Each row is where one point has got to under a steady rotation. How many steps took it there?
The counts run from 0 to 322.
[ 68 142 101 147 130 151 103 150 111  89 129 165 102 162 171  93 149 141
  96 133  91 146  79  93 103 155 125 146 165  98 105 146 124  93 104 187
 114  86 123 103 105 135 159 126 125  79 113 120 130 138 184 119  94 156
 118 128 118 122 134  90 141 105 100 116 176 156 156  94 103 122 132 158
 161 180 120 129 138 141 111]	189
[ 69 196 113 125 130 134 112 140 128 125 156 140 104 156 137 145 158 125
 106 115 132  99 121  95 111 156 113 101 139  87 127 142 132 147 103 125
  81  96  83 152 123 138 120  93 110 126 153 118 103 153 140 129 123 123
 103 182 101 111 131 177 146  91 114 146 220 125 182 123 128 102 131 157
 169 162 138 141 119 120 123]	298
[116 170 101 116 141 138 102 136 115 143 134 129 101 151 148 147 155  95
  91 119  80 105  82 129  92 134 116 104 112 155 127 173 129 101 117 147
  94 130  95 111 135 137 146 106 134 105 162 100 120 131 105 136  98 158
 106 166 142  53 147 111 137  89  86 138 163  84 196 106 165 134 117 144
 126 103  74 136 109 121 138]	130
[127 186 102 152 137 127 113  81  90 142 132 108  86 139 147 126 122 137
  87 133  83 143 108 118 110 134 111 101 133  69  80 132 181  68  86 184
  93 128 117 108 148 127 156 119 117  86 157 106 128 120 132 151 129 164
 130 128 128  74 121 107 131 124 117 125 188 118 137  89 142 130 115 135
  92 127 155 160 129 144 130]	319
[127 173 136 162 135 132 128 129  82 120 149 141 114 137 177 104 145 178
 102 143  78 153  99 101 117 153  95 151 149 107  75 151 136 120  98 177
  66  99 112  98 137 118 169 103 139 102 119 148 135 118 129 121 118 130
  82 149 123 100 150 119 147 133 113 144 191 178 178 102 145 109 103 132
 127 140  88 125 139 132 144]	263
[ 66 162 110 124 131 134 107 150 116 102 150 156 106 166 155 100 157 132
 100 125  95 133  96 100 108 155 109 148 147 137 126 160 109 147 115 174
  97  95  91 111 111 132 155 112 128 113 114 121 110 131 170 102  89 141
 110 161 108 117 151 120 158 102  97 151 197 137 178 127 117  96 131 146
 187 159  78 133 130 127 113]	197
[ 93 185 107 113 145 115 116 102 101 113 161 112 107 139 143  73 122 171
  88 134  84 152 105 115 122 152 102 115 158  80 106 131 144 123  80 194
  90 108  90 109 148 143 172 100 115 110 143 115 103 100 165 104 116 145
 119 130 113 113 120 127 153 123 119 163 211 127 142 116 124 100 133 109
 145 151 134 147 113 134 128]	6
[148 202 134 139 126 133 104 123  84 131 122 130 134 122 146  99 120 153
 112 123 116 144 117 125 112 130 123  91 144  81  93 138 141 130 101 137
  92 128  94 120 148 141 140  59 126  69 168 107 133 115  96 132 164 115
 114 170  98  77 120 165 140 110  99 144 187 126 161 110 176 149 124 124
  66 116 149 130 114 114 143]	165
[ 87 158 103 136 157 175 123 146 110 119 139 146  94 167 144 136 169 147
 100 125  95 119 101  55  98 151 104 170 174  93 122 118 120 108 118 165
  65  94 122 117 125 100 111 126 135 105 139 120 135 121 164 108  92 136
 116 162 117 117 153 114 152  90  84 137 169 138 179 110 143 117 125 143
 150 171 105  98 108 133 125]	281
[131 168 140 164 126 148 128 143  82 126 123 148 121 155 164 117 160 183
 117 130 107 145 104  77  96 144 103 168 168  88  79 133 112 129 120 149
  76 106 124 104 129  94 130 104 128  89 110 135 147 122 137 132 113 119
 100 171 102 116 152 117 138 128  94 143 179 167 178 112 145 123 101 139
 104 155 105 101 139 129 138]	25
[ 67 179  82 109 130 141 118 136 136 116 166 138  86 152 130 135 173  91
  96 110 130  97 100 123 105 150 135 101 136  99 137 140 151 116 106 155
  97  95  84 132 134 165 137 106 115 118 164  97 101 149 150 111 116 147
 108 167 132 101 125 141 141  91 102 130 201 111 171 100 126 102 138 157
 186 160 135 140  97 122 102]	50
[ 88 159 103 151 149 164  97 123 117 120  78 130 105 170 141 129 118 135
 123 120 103  99  96  94  92 136 104 105 156  67 110 133 131  85 117 142
 118 126 122 120 111 110  95  95 130  73 160  90 149 133 125 160 126 126
 152 158  96  74 132 119 130  79 110  99 144  86 148 116 153 170 143 152
  58 131 154 133 128 139 124]	229
[ 69 151 118 138 125 136 105 123 102  99 123 154  94 188 154 107 156 149
 115 125  80 130 101  88  93 152 105 148 157 114  96 139 103 126 129 179
 117 108 106 124 101 129 148 110 112 100  98 137 135 144 181 114  91 156
 121 154 111 113 143 109 150 123 100 134 185 139 151 120  98  87 130 151
 176 184 119 153 144 135 105]	198
[ 94 169 116 141  97 149 113 150  95  84 119 161  98 163 143  88 166 132
 123 113 140 158 103  94 101 151 148 122 159  72 107 113 149 134 113 141
 123  96 104 143 105 160 161  80  98  74 111 134 123 154 165 119 132 137
 109 166 101 142 137 130 143 126  99 137 187 160 141 121 104 116 123 158
 155 186 164 131 133 127 110]	106
[ 71 163 105 140 167 149  97 128 132 108 112 136 132 146 145 103 104 145
 107 137  97 123  95 117 111 148  83 115 172  61 114 137 114 109  96 170
 109 107 112 113 116 112 105 106 135  78 154  91 126 114 145 131 133 126
 146 147  88  98 105 138 145  80 128 107 177 110 173 111 148 158 146 147
  98 154 160 130 119 142 119]	237
[111 166 147 147 136 125  95 130  87 141  82 138 105 189 139 140 145 141
 126 119  92 105 108  94  82 125  88 134 152 129  89 149  85 139 153 140
 107 145  91 132 103 115 103 100 143  91 128 123 167 144 111 154 112 130
 139 193  94  59 156 136 134 110  70 144 161 112 163 137 152 116 100 147
 101 136 101 149 137 124 142]	211
[ 95 182 118 144 157 114  91  96  98 137 114 134 101 157 119 141 132 124
 111 112 124 120 140 108 108 144 110  80 129  56  80 127 144 118 122 126
 121 131  96 151 115 145 130 107 108  81 148 115 147 148 125 147 143 145
 124 190 113  88 101 157 133 120  84 135 199 114 138  96 127 113 108 149
 118 157 184 180 127 127 119]	301
[150 158  99 125 139 142 112  98  75 123 106 124  99 145 125 108 170 134
  92 127  90 144 104 100  88 129 135 131 143 110 111 126 141  96 135 141
  87 145 117 112 147 133 142 102 122  59 156 116 142 104 127 110 117 156
 119 171 146  71 157  96 150 113  54 168 138 109 153  95 180 147 111 132
 104 129 103 128  86 108 135]	275
[ 97 176 109 148 101 175 132 148  93 105 132 129  97 164 182 101 151 156
 114 140 100 126  76  76 104 148 105 154 162 111 134 125 146 110  84 179
  72  93 107 109 129 110 130  85 128 116 129 106 103 111 158 135 101 124
 132 116  94 127 162 102 148 104 149 127 161 139 151 151 138 140 150 139
 105 138 129  95 123 144 128]	87
[117 180 115 148 131 164 134 141  99 117 152 135  96 139 155 146 191 144
  93 129 116 125 107  70 102 147 121 159 147  95 111 133 147 106 106 142
  49  92 120 118 149 109 124 110 128  91 140 129 118 122 133 128 115 131
  87 165 127 119 147 126 159 106  97 134 186 158 194  95 166 123 115 148
 139 163 101  85 102 123 124]	33
[ 82 177  95 125 163 121  82  97 118 135 120 133 101 147  98 127 130 106
  92 107 106 134 120 132 107 144 120  92 134  67  97 141 120 105 122 132
 119 132  99 135 131 159 146 121 107  78 166 107 143 142 134 112 134 162
 129 183 121  80 101 149 138 108  68 141 204  95 144  83 132 111 118 142
 145 162 157 187 108 111 120]	54
[107 167 115 155  86 125 116 136  89 101 132 161  86 161 153 126 184 119
 111 105 136 141 108  92  89 144 156 116 128  99  89 137 153 113 110 134
 108 102 110 142 108 162 164 106  95  87 109 148 124 170 140 147 129 144
  89 175 134 109 141 123 134 137 105 128 192 166 157  95 103 111 106 168
 160 173 154 146 153 132 115]	115
[ 64 146  91 131 111 150  83 147 126  92 103 148  96 177 143 115 160  79
 119 105 118 107  77  99  80 139 132 105 143 118 135 139 113 113 135 143
 139 112 102 149  81 153 119  96 122  90 148  99 124 169 142 134 110 140
 145 160 111  79 143 124 134  84 101 119 151  80 161 126 116 139 143 177
 130 151 128 144 123 128 100]	48
[160 179 132 121 122 138 115 132  82 125 122 133 121 136 166 100 168 137
 101 130  80 152  84 116 101 128 117 133 127 159 104 158 129 128 111 156
  90 139  92  98 138 133 164  78 135  90 145 124 121 112 101 123 109 140
 101 166 127  67 169 120 153 113  84 159 164 114 184 117 175 143 113 127
  91 108  71 122 109 104 148]	267
[116 154  94 112 168 160 106 123  94 115 109 126 103 140 102 115 163 116
  93 109 104 135 113  97  87 122 128 123 156  85 127 112 126 103 145 116
  88 141 105 125 135 139 121 107 127  67 172 103 142 111 144  88 120 150
 129 186 146  88 136 129 139 108  49 165 161  76 171 101 181 134 134 137
 126 154 127 142  75 103 122]	284
[109 194 105 104 120 102  90 127 110 117 122 142 136 129 142  62 116 132
 102 120 104 153  85 151 115 142 117  80 132 121 118 157 134 155  96 164
 128 124  73 122 129 170 175  59 117  94 160  94  97 126 117 105 150 137
 118 156 107  87 134 158 143 102 108 159 182 109 170 126 143 131 142 127
 106 116 129 147 109 122 129]	249
[121 157  91 127 161 141  96 134 116  98 121 147 141 116 148  80 135 137
  86 131  89 170  84 133 114 137 124 118 137  98 104 156 135  95 112 170
 103 108 120  89 140 141 159 110 140  55 168 101 123 113 130  99 125 142
 101 149 133  83 133 115 143  96  81 120 161 117 188  66 163 166 128 141
 106 128  92 124  99 119 132]	183
[129 173 117 117 108 125 102 154 105 111 137 150 129 136 148  89 171 103
 101 103 134 139  93 122 107 136 146  99 116 136 123 160 119 141 116 117
 111 115  81 135 128 176 150  70 121  78 155 129 115 155 110 118 137 127
  85 197 116  90 155 172 140 115  84 154 185 120 194 109 150 132 122 150
 137 128 104 125 117 105 119]	112
[ 70 167 130 159 147 131  93 131 104 123 106 150  87 177 135 140 131 131
 130 113 122 108 134  89  96 155 108 109 150  58  85 134 126 115 114 143
 113 115 109 146  97 129 118  99 109  84 134 121 142 158 143 155 141 133
 132 179  94 104 106 149 138 120 109 119 203 141 149 106 107 108 116 167
 138 179 173 169 149 131 119]	300
[116 187 127 131 127 117 121 118  72 122 152 132 104 136 156  84 149 187
  99 130  90 160 112 101 121 151 109 135 157  92  98 129 136 146  95 173
  74 115  85 110 151 132 181  87 112 109 125 130 114 108 151  99 115 135
  96 157 109 117 131 147 152 141 111 177 213 169 156 116 137 100 112 120
 137 162 119 127 127 124 134]	15
[102 170 127 160  91 141 114 175 112  86 123 177 104 176 163 117 170 112
 129 110 128 128  92  96  97 147 141 127 132 122  94 162 119 142 117 141
 116  88 103 139  90 150 146  85 112  99 106 140 117 167 142 151 120 126
  93 172 107 111 157 129 144 117 113 119 183 166 181 109 106 115 124 172
 148 160 120 131 163 132 112]	114
